In the rows, 128 means zero.
Each named turn below is shown by a few rows before and after it. Which turns, in which order, take the first row of each later pair to the second? The first pair is answered.
z972:
[120 101 126 134 144  90 116 138 164 136 118 177 145 179 136 125 134  75
 146 139 132 111] -> [124 118 170 136  92 116 115 104  97 138 100 145 137 148 121 170  97 158
 154 170 115 113]
[142 136 157 104 100 123 135 127  98 158 100 148 119 144 138 155 126 148
 135 164 111 124] -> [122 124 124  89 122 120 152 146 141 113 131 168 110 123 150 127 154 102
 148 161 109 118]
[118  96 133 117 104 153 121 151 102 161 124 139 156 103 137 191 122 159
  90 149 110 128] -> [102  83 102 107 129 148 132 173 151 128 151 164 150  96 147 161 152 107
  95 140 110 123]
z765:
[130 118  60 128 123 116 165 137 150 111 101 151 101 171 151 107 127  83
  56 116 119 112] -> [158  90  77 151 117 128 134 108 114 123 101 123 151 160 160 176 103 145
  55 100 120 136]
[125 152 141 145 107 110 135 125 125  93 204 149 110 123 137 111 136 105
 136 114 124 112] -> [128 137 124 123 106 112 137 161 147 126 184 147 126 126 137 106 113  87
  89  89 136 123]
[144 148 147 129 120 141 132 129 103 163 131 142 124 181 142 154 116 139
 115 136 109 128] -> [138 154 150 131 120 137 137 125 102 150 141 148 109 180 140 143 127 130
 129 148 103 118]
z833:
[115  97 111  78 103 117 142 136 149 108 107 122 129 107 126 127 109 163
 120 118 143 151] -> [105 108 113  74 101 114 152 127 139  92 117 137 108 115 133 125 117 157
 136 145 130 134]
[ 91 144 126 125 126 132 161  96  92  98 143 162  94 194 150 138 141  94
 155 168 100  83] -> [124 148 144 159 127 118 126  85  69 159 106 135 127 231 137 149 120 119
 137 135 122 104]
[162  67 147 147 131 119  88  81 136 139 137 131 169 124 106 167 122 132
 132 102 139 149] -> [142  52 127 124 136 131 104  97 158 113 153 136 163  93 111 158 125 123
 122  98 136 148]
[ 98 129 142  64  91 150 157  81  71  63 184 163  85 149 136 161 161 186
 133 156 110 111] -> [128 141 170 101  91 132 126  61  43 114 157 146 107 194 126 177 147 208
 125 139 128 121]
z991:
[130 139 129 145  98 109 127 100 139 127 153 136 164 165 158 143 127 135
 140 147 116  78] -> [133 143 130 170 102 108 107  98 142 119 157 106 169 139 141 125 131 146
 156 117 131  96]
[155 110 138 146  88 116 114 114 141 157 150  94 162  81 103 134 135 157
 113 131 173 177] -> [129 150 129 119  87 100 153 130 160 158 145 145 101 126 102  77 160  89
 118 170 163 141]
[121 165 135 154 174  96 104  88 107  89 182 174  90 132 134 104 149 120
 181 117 115 116] -> [134 135 137 127 167 107 107  78  86 101 177 190 115 144 162 176 130 149
 152 136  96 114]
[118 105 104  65 112 153 159 145 148 110 131 154 131  89 143 152 116 117
  88 137 108 132] -> [122 107 111 107 122 148 129 145 156  98 135 106 142  51 114 122 120 130
 118  91 135 158]
Pairs:
(two turns a pair)
[110 140 119 131 110 143 151 135 170 129 117  87  95  86  86  79 127 126
 121 104 146 141] -> [141 134 144 160 109 134 120 107 137 156 106  68 128 107  90 121 116 166
 124  96 155 152]
z972 z765
[ 98 158 107 130 142  99 140 136 129 104 139 135 113 136 144  45 121  62
 150 124 110 123] -> [ 99 115  86  92 141 119 146 164 151 112 136 130 147 103 159  81  98  74
  99 107 109 138]
z765 z833
[109 186 132 192 105  95 140 106  91 103 152 116 133 134 120 146 135 165
 147  72 117 110] -> [108 181 116 193 123  88 140 115 113  94 164 126 133 144 125 129 152 132
 150  64 121 107]
z972 z833
[129 132 108 132 149 126 128 136 154 111 149 139 115 129 140 104 151  96
 134 127 127 124] -> [147 157 141 151 124 120 116 118 113 159 116 119 114 158 118 115 127 132
 129 130 137 130]
z972 z991
[127 117 128  90 105 114 140 150 146  76 138 135 116  89 126 159 150 124
 123 136 133 129] -> [128 129 137  91  99 109 145 134 128  82 133 147 104 114 130 166 153 126
 129 156 124 117]
z765 z833
[105 135 136 137 117 171 121 136 148  90 126  84 118  58  73  95 120 126
 111  99 120 105] -> [128 147 128 158 144 129 107 133 160 149 103 118 127 154  83  75 140  70
  97  84 141  96]
z833 z972
[120  84 139  97 144 127 124 163 156 159 116 125 148  98 128 107 133 124
 106 113 152 153] -> [110  75 138  85 141 141 131 150 145 132 137 136 149  82 142 136 134 138
 117 134 136 143]
z833 z991
[123 152 115 114  85 114 131 127  98 135 106 117 128 114 124 151  85 183
 119 108 183 138] -> [103 128  77  83 106 115 154 145 141  91 143 153 124 103 153 151 108 139
 120 120 168 124]
z972 z991
[131  92  98 120 118 105 154 130 144 169 113 143 140 145 139 153 114  89
  68 133 156 162] -> [139 103 130 189 122 103 118  80 109 127 139  95 149 110 125 161 129 140
 141 118 165 176]
z991 z765
[117 145 151 118 109 134 152 116 105 123 118 170  97 144 134 136 115 125
 130 176 113 104] -> [127 112 148 149 119 147 115 116 113 108 127 108 144  80 119 150 102 169
 132 120 137 148]
z991 z833
[117 132 122 113  91 164 171 118 103  62 163 175 101 139 143 167 164 140
 152 200  85  96] -> [149 131 119  94  83 150 159 166 116 184  83 171 127 203 125 146 120 121
  56 147 120 117]
z765 z972
[107 132 136  97  95 149 173 162 108 133 116  77 114  58 110 116  89 165
 123 131 129 123] -> [112 135 109  95 128 118 174 189 153 171 106 118 113 131 116  71 117  82
 101 110 148 113]
z991 z972
[ 70 139 115 119 138 140 153 186 129 136 157 105 105 145 120 104 165 102
 123 148 152 100] -> [ 86 111 120 110 123 162 140 182 110 145 146  79 142 113 123 155 128 152
  96 133 152 119]
z765 z972
[145 115 115 119 138 121 139 141 144 104 148 138 119 119 159 116 168  75
 133 125 133 124] -> [169 103 132 137 136 126 120 112 109 118 146 126 146 128 167 169 156 119
 135 129 133 133]
z833 z991
[126 142 126 130 115 136 120 164 116 146 111 110 113 128 127 135  96 146
  90 128 168 133] -> [110 132 112 111 117 149 137 168 129 108 134 120 102  99 138 136 106 137
 100 142 154 127]
z972 z991
[130 114 104  93 124 132 158 152 137 134 143 145 141 121 151 147 113 107
 100 116 122 119] -> [136 136 120 137 123 123 131 148 130 147 130  97 138 101 109 105 111 122
 126  79 154 137]
z972 z991
[176  88 132 105 116 160 108 121 127 144 132 116 165 121 149 201 133 145
 127 127  99 132] -> [153 106 105 124 145 145 109 144 176 102 155 109 136  89 124 113 170  89
 166  98 119 134]
z972 z991
[102 107 128 162 163 138 143  99 163 101 193 183 102 146 126 107 181 113
 170 127  92 123] -> [142 113 153 203 163 122 100  84 134 170 154 152 138 187 109 120 159 140
 150  92 119 144]
z833 z833
[139 113 134 172 163 131 106 114 145 105 158 125 149 111 107 111 147 126
 202 121 138 137] -> [147 101 130 170 161 137  95 124 150 128 146 111 167 107 106 116 130 135
 180  98 149 152]
z972 z833
[122  93 123 102 150 112 139 115  91 126 119 172 140 173 133 153 138 106
 112 157 136 132] -> [122 104 137 148 148 119 114 111  85  97 126 102 144 100  91 121 136 142
 157 115 157 159]
z972 z991
[110 102 106 109 131 105 107 167 145 137  93 149 124 132 131 130 115 114
 115 110 151 127] -> [104 107 122  99 103 126 117 155 117 125  95 134 113 100 126 153  98 153
 122 132 136 127]
z972 z833
[142 138 156 116 109 138 130 114 102 134  97 131 109 112 116 125 135 132
 119 129 116 109] -> [148 108 132 106 128 140 128 137 134 136  96 132 135 109 125 130 137 116
  96 100 125 122]
z972 z765
[105  95 131 139 122 121 165 104 123  92 148 115 137 106 129 175 123 159
 138 124 100 130] -> [ 97  91 123 129 125 122 171 112 134  88 149 118 130 103 129 165 125 149
 137 123 100 129]
z765 z991
[133 112 119 128 150 125 134 129 134 118 135 119 163 138 150 167 131 118
 124 117 122 128] -> [126 123 116 120 148 121 146 135 140 117 133 138 144 154 154 146 140  95
 124 131 117 117]
z991 z991
[136  89 126 112 129 152 134 122 112  87 146 141 135 127 164 190 134 132
 133 156 101 123] -> [155 119 131 179 155 121  89 131 125 129 122  94 146 146 120 116 144 111
 146  82 154 150]
z991 z972
[116 137 129 123 154 165 101 130 109 117 154 117 180 124  95 138 178 100
 167  88 130 118] -> [111 145 134 123 153 165 106 122 106 111 156 127 170 130  98 138 182  97
 175 103 123 108]
z833 z833
[138 144 130 137 115 117 117 141 101 126 125 138 150 151 120 117 117 129
 124 164 127 123] -> [141 142 126 141 120 117 109 152 112 136 120 126 155 144 113 104 119 124
 119 147 137 131]
z833 z991
[122  90 113 104 118 140 149 147 141 143 123 114 128 114 137 162  99 146
  93 137 119 130] -> [102 123 115 127 123 133 153 147 154 107 137 103  90  94 111  97 128 123
 141 139 124 119]
z991 z833
[138 124 134 139 132  98 104 119 158  85 190 110 115  69 162 146 150 118
 146 171 126 121] -> [165 113 119 149 154  79  81 140 179 150 163 112 155 113 158 136 143  91
 103 122 156 138]
z972 z833
[134 132 134 122 153 124 132 121 143 135 128 134 131 156 129 122 136 108
 133 125 142 120] -> [130 121 141 118 139 139 133 109 122 117 137 121 137 123 134 154 129 147
 138 138 126 123]
z991 z972
[136 125 123 154 147  99 116 114 124 123 144 129 135 162 145 119 151 110
 151 129 122 116] -> [144 108 115 146 148 107 113 132 130 147 131 122 158 163 146 131 132 113
 120 109 129 128]
z765 z765
[ 84 139 120 111  96 169 146 158 149  85 137  86  97  25  85  90 109 141
 149 125 114 139] -> [ 99 107 113  55  82 178 162 167 137 126 117 129 123  71 125 162  74 148
  81 151  95 130]
z991 z765
[110 139 146 141 142 112  94  67 124 177 117  38 135 138  93 109 124 147
 126  94 151 136] -> [ 76 146 136 122 137 128 125  62 131 103 159  55  94  94 105 102 149 136
 168 136 122 115]
z972 z833
